In the data rows, the value 500 means zero.
A hidden rule labels the rows of this table. It goes by one to three of the table's principal directions, not those with the most spread.
836,523,599,606,432,311,582,683,430,492,610,492,444,428,409,596,284,609,291,695,429,506,496,439,145,400,403,578,621,502,360,316,511,438,721,369,538,764,431,683,315,610,654,330,552,341,389,332,424,616,106,566,661,602,403,278,593,620,421 3
553,565,597,694,559,467,527,399,409,468,480,502,497,476,425,607,635,415,524,443,514,579,405,462,495,451,598,502,575,586,514,606,368,633,512,457,395,429,513,463,404,486,460,740,405,602,600,720,459,438,795,501,415,559,496,581,392,382,366 0
639,534,254,686,267,502,645,781,806,175,259,359,343,631,592,439,392,370,554,530,676,528,595,583,285,443,545,478,570,769,562,144,461,364,527,598,504,447,401,122,519,472,797,677,772,561,472,474,608,570,575,491,573,580,719,826,247,356,613 1
620,330,552,569,585,236,699,454,246,274,643,471,640,353,353,678,414,459,452,475,375,596,427,404,290,496,494,378,630,710,201,437,353,644,693,513,641,479,381,414,488,641,510,793,436,540,463,402,478,448,645,621,405,573,396,355,724,473,188 3
316,542,602,211,571,648,590,358,441,454,489,640,519,621,604,461,568,569,622,263,527,473,602,366,774,554,402,384,480,421,452,577,569,663,315,601,526,539,541,415,626,527,344,415,466,586,481,556,527,533,649,435,520,420,542,595,503,454,522 3
440,286,511,587,408,671,577,677,632,532,458,648,430,384,866,338,438,722,655,738,566,526,454,642,537,426,375,528,328,260,587,322,639,382,407,270,492,398,568,353,476,269,473,367,465,311,457,184,522,676,202,430,538,652,395,563,719,598,663 1
630,283,526,422,510,365,553,590,507,375,590,539,435,376,588,511,396,594,450,573,459,528,598,539,317,461,387,472,522,424,344,419,530,454,577,442,668,548,460,408,563,380,581,582,457,408,355,220,568,551,349,580,518,491,363,515,689,590,417 3
348,466,497,563,560,562,478,537,513,636,329,465,517,580,603,501,631,514,586,476,502,435,446,499,630,429,444,588,351,388,679,656,498,619,271,502,511,525,394,557,643,415,465,535,512,550,570,531,541,530,580,406,508,536,538,528,506,478,560 1
596,566,358,338,405,554,197,633,764,627,534,382,357,543,277,427,457,321,313,433,522,374,578,612,428,548,550,483,433,562,488,512,683,152,732,624,512,528,696,713,431,515,596,343,663,400,410,443,595,388,136,602,502,259,569,479,325,645,638 0
423,381,475,482,541,694,488,459,595,486,491,583,309,475,575,262,622,419,581,570,472,532,524,677,738,500,603,492,473,567,709,453,532,406,532,438,465,256,781,276,442,284,442,670,531,612,597,544,644,419,657,574,338,401,572,793,365,477,543 3
479,535,587,692,344,519,551,643,535,482,455,505,563,539,517,527,475,533,632,630,650,608,470,508,543,489,549,467,463,431,518,479,474,532,374,396,353,473,455,458,471,370,407,551,340,306,557,496,461,598,445,490,462,741,468,456,489,482,499 1
453,523,599,409,557,334,729,483,644,260,422,507,346,509,537,525,405,298,421,321,578,489,612,491,424,420,473,425,602,631,328,401,392,609,579,482,545,463,549,230,571,520,516,533,498,557,383,430,457,399,531,519,416,430,517,635,434,436,453 2
849,717,265,921,155,466,402,830,563,390,647,392,638,362,434,617,416,595,463,709,717,623,387,420,094,551,610,375,589,536,347,161,551,260,624,510,325,576,278,499,236,651,770,449,540,283,488,541,245,573,330,400,624,835,450,429,477,437,472 2
432,662,300,244,426,620,364,598,639,591,409,401,512,706,518,452,433,492,464,388,479,323,581,461,553,551,433,533,390,498,573,409,636,381,462,717,512,658,400,609,631,692,619,197,759,559,484,527,537,536,365,398,681,390,661,458,350,537,753 3
393,503,425,376,587,420,364,432,442,648,524,386,642,590,323,561,495,381,423,401,350,463,500,486,586,604,573,483,484,578,550,656,425,604,455,628,548,589,421,723,676,604,443,548,537,555,555,578,521,423,624,480,456,416,552,324,466,539,501 0
404,379,570,352,570,630,363,407,435,652,704,625,522,424,561,443,491,745,471,534,341,590,404,507,679,609,475,440,416,319,581,571,518,536,450,428,578,667,642,702,635,460,326,393,388,451,418,459,553,570,375,354,543,429,382,313,653,664,477 2
592,267,590,666,526,536,707,588,596,443,470,712,257,247,730,315,531,471,427,655,606,511,554,675,468,324,487,513,556,462,550,396,561,412,567,187,528,207,719,234,242,212,499,617,467,452,479,241,443,471,388,648,336,539,405,815,625,540,482 0
381,460,581,472,517,489,500,542,567,525,321,426,479,658,456,478,537,384,589,499,462,467,508,515,627,445,495,587,396,500,569,571,486,517,413,489,521,477,527,463,585,401,465,530,470,525,559,464,673,496,487,559,426,411,572,517,404,532,555 3
537,540,585,588,436,401,724,496,450,280,430,483,562,556,342,616,539,321,624,372,631,574,551,409,491,469,579,337,607,658,385,486,380,715,484,511,389,445,432,275,484,462,422,749,427,488,541,655,461,460,810,548,382,652,516,638,411,347,327 2
627,398,433,772,347,615,463,691,772,391,305,463,362,579,541,503,572,384,598,548,531,654,425,615,385,436,609,494,489,636,626,402,431,405,445,521,437,423,636,323,401,363,628,765,534,605,495,548,673,603,647,420,442,454,587,803,297,471,571 0
502,402,563,426,523,561,571,454,577,457,610,650,336,332,614,451,473,552,495,500,609,506,494,593,509,475,457,405,556,464,398,435,574,469,647,394,494,424,677,362,433,395,440,482,435,454,422,400,424,461,396,509,456,487,361,606,591,493,433 1
413,634,583,460,475,415,610,506,549,400,404,485,527,595,522,601,479,397,575,430,644,488,554,447,528,446,507,483,506,530,373,466,445,592,467,538,400,436,384,311,539,536,480,508,423,526,555,557,410,455,597,503,449,592,532,534,403,398,490 0
698,591,375,665,301,463,547,703,590,325,457,419,438,511,519,508,449,498,509,594,637,511,541,480,267,475,502,519,562,583,463,257,510,349,598,511,467,541,385,341,388,528,746,471,592,474,448,459,485,529,420,520,572,588,549,616,389,438,495 2
486,525,760,575,637,486,535,385,219,562,797,567,459,359,451,565,452,676,472,623,351,593,211,437,580,517,446,542,574,515,376,494,384,619,719,348,472,658,645,634,431,630,344,449,323,505,552,546,429,509,335,492,525,587,339,105,627,497,252 1
517,721,475,550,426,428,210,618,570,732,559,294,551,511,281,630,442,494,387,625,523,395,320,506,392,474,513,643,369,416,441,549,535,309,662,557,392,669,428,812,493,660,543,222,494,369,534,589,408,461,082,455,618,531,450,089,449,577,549 2
419,827,677,605,375,438,556,672,570,495,463,451,625,646,416,754,416,484,529,492,676,575,334,333,561,409,561,428,411,518,360,362,349,670,481,493,260,673,301,457,572,687,380,408,403,438,606,718,287,534,406,296,547,834,547,201,339,436,445 3
471,549,471,531,383,657,512,586,552,524,518,581,516,551,551,313,516,516,578,568,581,555,625,500,637,594,548,399,521,422,600,438,632,442,312,477,408,441,602,491,397,403,447,394,485,355,525,471,467,565,467,506,460,566,550,636,466,512,631 1
582,358,587,582,419,543,567,642,675,269,462,543,307,530,561,443,561,469,684,588,576,662,547,552,472,449,513,397,505,522,437,339,535,433,508,476,499,427,652,150,461,250,570,735,397,504,455,418,691,527,566,540,377,476,485,824,398,462,413 3
570,460,426,819,488,472,468,512,344,632,536,514,725,404,521,513,508,630,458,698,409,629,402,480,406,553,611,502,512,435,646,531,487,527,336,395,475,454,361,739,377,526,508,580,439,396,577,496,381,575,597,442,482,687,466,406,655,558,512 0
353,400,503,334,649,407,637,341,383,343,362,455,589,636,564,550,538,429,642,299,399,462,593,411,564,524,408,508,524,577,411,601,434,697,348,656,657,446,360,335,710,540,517,675,509,696,526,470,646,495,850,549,466,370,567,606,535,393,475 1
320,645,481,239,445,527,467,566,676,375,405,428,449,652,414,501,504,267,426,149,666,391,594,418,712,538,520,369,440,635,360,523,525,447,528,636,565,473,531,365,659,568,457,484,533,560,463,486,560,339,435,566,405,331,648,536,283,494,521 1
485,589,641,612,565,244,648,426,266,417,516,361,672,605,259,723,420,381,520,484,371,587,375,344,438,525,556,506,636,708,352,519,258,777,547,530,467,641,341,560,550,717,460,623,385,569,592,634,458,473,700,520,446,593,493,223,469,408,285 1
303,591,522,275,624,556,383,318,370,615,562,480,667,588,406,559,552,533,503,301,376,454,437,373,698,601,475,464,413,466,457,686,493,603,408,681,540,591,485,700,662,706,345,387,495,597,520,647,506,474,567,404,545,385,540,274,544,520,514 2
574,570,676,598,500,162,943,584,415,133,333,411,491,557,471,796,328,398,509,393,638,470,454,321,229,280,370,495,592,744,149,297,325,728,706,469,550,565,188,201,539,692,613,638,502,559,461,419,423,470,520,583,519,709,509,415,513,345,238 0
451,387,457,374,578,495,507,428,477,624,452,537,542,433,498,419,522,521,426,501,462,359,565,529,529,460,429,567,457,384,553,619,595,471,435,480,625,461,511,590,511,463,458,353,584,489,462,399,496,494,381,547,530,377,469,495,682,587,573 2
417,439,576,444,520,435,555,464,537,394,401,512,501,509,450,535,640,359,612,467,641,500,597,536,605,410,559,474,426,504,445,598,467,521,475,532,481,260,472,220,539,321,421,744,380,563,560,549,552,366,699,630,304,509,517,693,460,439,388 3
637,546,460,620,292,630,593,672,751,409,410,557,302,552,596,417,411,568,583,689,709,558,545,627,411,425,521,506,550,552,607,237,554,373,557,461,366,500,585,297,375,380,592,459,625,436,480,532,504,633,374,455,607,639,574,713,347,437,590 0
223,572,757,434,569,611,496,383,349,583,476,547,632,656,502,653,641,613,730,408,458,590,295,331,843,504,482,454,349,349,499,692,431,787,272,516,384,634,464,557,674,533,233,508,195,576,603,720,529,554,700,312,454,558,422,337,480,472,391 3
296,364,459,155,720,591,301,274,453,593,583,519,504,492,513,507,627,514,434,178,295,445,460,496,750,601,469,440,383,472,553,759,444,612,467,628,696,578,583,618,833,518,360,608,514,709,437,563,661,400,691,396,481,208,496,449,531,574,465 2
411,470,587,466,520,618,732,472,578,387,394,748,415,436,837,438,572,549,559,343,726,493,629,483,613,404,414,407,494,400,481,480,539,615,331,395,489,313,517,208,469,371,414,523,475,532,451,411,371,520,610,450,454,595,513,810,571,425,541 0
536,374,430,316,673,574,166,252,354,913,735,555,512,389,345,424,547,685,368,640,307,432,474,617,565,644,520,579,524,366,656,770,699,369,612,524,603,581,647,999,448,462,444,385,513,464,521,508,539,440,380,575,542,276,385,341,638,660,478 0
463,751,443,441,379,586,387,567,573,662,331,366,540,763,233,505,537,385,454,379,574,370,544,418,610,514,564,518,372,543,705,601,589,457,473,603,397,657,449,803,515,596,476,293,655,424,516,701,550,450,389,489,561,475,703,427,238,556,604 2
430,347,457,204,591,682,349,344,495,661,596,609,367,489,468,286,618,552,507,462,464,419,656,601,727,614,478,449,489,399,645,691,746,388,496,551,606,457,738,645,511,308,421,463,507,488,455,442,651,412,487,627,429,234,473,689,518,590,509 1
322,588,448,270,520,553,294,515,583,660,550,386,487,549,569,563,417,628,604,598,499,331,318,554,575,496,358,668,316,405,389,409,572,348,685,612,487,620,424,499,686,643,547,182,561,560,570,474,513,494,166,405,673,455,460,172,504,490,595 1
517,825,680,710,337,524,497,694,662,467,400,458,471,607,439,710,495,490,451,359,722,568,301,330,512,385,536,456,417,498,446,438,363,595,496,397,327,739,440,521,523,591,435,407,436,425,484,701,387,543,307,280,598,696,558,323,263,470,457 2
604,296,454,797,510,562,579,463,471,551,400,561,442,415,514,292,602,478,551,772,431,588,540,674,480,459,633,573,584,499,818,548,547,452,372,331,465,254,656,492,263,227,511,715,494,463,596,508,581,546,709,622,373,513,495,815,530,505,549 2
Which label does each new row get?
334,598,526,354,496,638,474,479,497,622,498,592,570,554,536,518,592,456,565,330,663,423,542,444,754,540,496,380,458,439,457,622,607,582,377,557,394,428,480,514,506,505,345,451,443,488,599,561,359,447,575,484,429,560,509,531,468,447,534 ~ 0
628,192,330,377,526,634,420,396,569,503,591,677,381,287,740,280,563,583,533,534,486,478,718,705,418,585,440,484,624,354,536,557,687,316,450,480,617,288,703,390,382,223,589,557,529,486,396,272,564,559,582,602,490,290,363,894,685,526,633 ~ 1
702,704,845,646,344,257,731,651,311,288,557,500,610,537,391,775,357,594,599,674,643,600,439,274,357,355,441,563,595,480,145,287,335,622,641,324,345,669,262,282,372,562,490,456,272,367,581,519,380,613,332,594,578,852,396,215,481,424,261 ~ 3
615,390,461,576,395,367,578,631,570,322,369,412,569,631,592,640,327,581,652,609,480,604,548,523,230,477,429,546,485,559,402,348,438,501,469,589,553,553,278,389,611,491,664,656,538,453,455,351,647,693,528,491,612,624,543,492,532,479,540 ~ 0
640,262,416,489,515,590,426,523,588,616,647,642,378,244,592,255,425,546,348,678,411,481,572,729,428,516,509,511,526,428,580,421,647,239,652,310,570,323,790,557,294,321,503,421,603,348,430,234,508,517,213,621,473,407,412,579,683,675,639 ~ 3
717,620,511,925,203,320,611,841,553,286,355,328,650,572,264,717,487,365,645,713,777,625,441,440,254,358,636,464,473,666,342,308,405,430,566,516,311,393,227,260,327,469,608,784,454,354,631,590,453,525,504,616,426,901,579,484,382,380,337 ~ 3
322,828,522,558,373,539,412,618,522,666,292,296,712,845,286,679,545,432,645,469,559,447,345,323,649,480,552,548,287,494,602,548,470,614,338,655,284,716,261,707,621,713,439,295,509,491,647,800,472,530,491,313,573,649,659,235,264,464,577 ~ 3
292,892,748,372,542,485,444,435,241,705,547,372,636,745,201,624,548,476,556,471,464,384,362,248,792,513,466,602,428,436,442,674,496,662,469,594,310,763,414,795,535,770,310,165,343,492,678,800,414,447,372,501,543,557,518,047,351,463,419 ~ 2
590,336,539,520,562,471,583,415,568,416,516,598,385,380,484,438,467,432,416,547,464,572,531,642,445,445,580,491,586,636,508,454,425,450,651,417,559,316,710,349,392,398,462,688,552,569,472,464,557,466,546,599,410,419,518,640,527,526,454 ~ 3
030,545,639,092,690,539,572,277,363,677,318,519,698,785,575,614,515,541,679,290,456,337,491,397,931,496,373,573,251,434,543,726,472,801,315,629,528,534,286,577,876,631,232,369,479,647,631,561,547,469,637,430,504,499,619,256,530,492,547 ~ 0
668,420,520,661,453,410,621,469,272,391,618,550,674,420,372,614,492,578,544,544,496,658,477,387,378,569,572,323,640,572,396,475,489,620,519,454,498,515,384,544,381,511,483,725,379,405,505,512,440,526,714,556,434,666,404,505,624,476,265 ~ 0
164,612,442,087,524,711,531,413,641,449,413,596,481,639,581,379,648,282,582,084,693,349,690,449,962,576,518,306,435,550,484,556,556,589,354,665,477,331,580,192,683,493,326,454,575,683,553,604,468,324,740,474,358,354,669,760,312,392,602 ~ 3
654,533,352,539,404,605,462,465,649,462,640,625,514,352,543,456,408,504,422,468,553,593,511,558,341,613,609,325,641,583,423,294,544,363,629,498,415,404,669,457,287,597,542,402,615,461,417,512,326,521,491,388,532,488,493,617,514,499,612 ~ 3
572,412,601,546,605,428,743,435,484,369,493,617,337,374,655,480,432,505,431,477,511,496,525,536,373,391,405,524,633,568,419,418,449,582,606,370,565,433,580,343,407,485,527,544,542,550,430,380,438,507,492,548,507,509,455,614,599,447,441 ~ 1
746,526,415,454,445,500,425,569,525,525,713,592,496,353,479,455,392,457,266,379,481,490,630,470,320,614,497,361,686,529,340,411,582,389,622,457,531,562,613,644,301,582,575,364,615,367,384,340,349,513,313,540,549,444,454,493,557,583,575 ~ 0
480,608,556,511,704,263,499,324,309,637,398,353,503,531,341,690,514,455,263,385,411,329,414,430,389,391,452,729,478,582,572,769,375,630,641,503,615,637,288,849,592,693,549,495,555,621,490,599,473,339,498,567,555,431,540,251,484,514,350 ~ 1
534,398,459,507,595,420,680,263,467,280,507,566,484,446,462,496,489,373,498,344,520,611,614,536,448,586,614,333,774,741,435,534,413,651,508,555,560,315,582,318,478,466,477,848,504,610,491,579,493,430,946,582,380,427,524,782,490,347,383 ~ 1
833,523,505,815,329,331,695,623,766,130,386,490,309,376,572,620,319,406,464,659,711,629,483,664,030,296,583,580,641,761,319,135,314,301,859,398,398,262,529,040,244,473,728,719,595,529,442,480,459,537,449,578,538,658,548,697,375,377,473 ~ 3
514,396,328,420,596,483,406,279,389,625,583,536,642,465,448,429,455,577,337,497,328,549,622,553,454,682,585,480,648,518,650,699,511,519,337,636,643,495,510,820,523,579,481,544,559,534,444,529,486,545,689,499,536,349,518,497,646,576,568 ~ 1
393,762,759,491,573,427,567,490,437,466,503,460,437,562,427,678,532,395,453,296,559,441,308,303,624,403,447,538,473,577,307,492,343,658,669,415,431,652,485,442,532,688,426,381,402,613,549,615,409,363,389,456,477,516,514,258,335,426,335 ~ 2
484,505,536,520,366,475,537,706,688,452,418,452,451,534,639,554,373,552,650,640,649,462,473,562,379,403,359,586,414,393,347,345,529,416,508,499,431,542,428,322,551,450,562,333,487,377,471,347,483,641,187,449,619,629,438,409,557,468,607 ~ 1
661,487,570,546,518,408,453,512,500,419,629,489,351,345,396,576,536,412,429,528,552,510,441,560,409,423,555,499,572,593,351,454,446,416,818,408,463,427,580,351,390,417,544,696,427,529,534,534,489,355,489,636,407,505,398,532,416,459,304 ~ 3
578,452,368,613,345,365,432,696,362,594,544,350,801,542,339,566,365,589,545,775,460,529,527,476,345,584,524,480,450,432,471,486,615,423,399,578,488,563,204,768,498,542,554,493,450,219,560,371,472,614,364,590,531,732,438,236,683,596,511 ~ 0
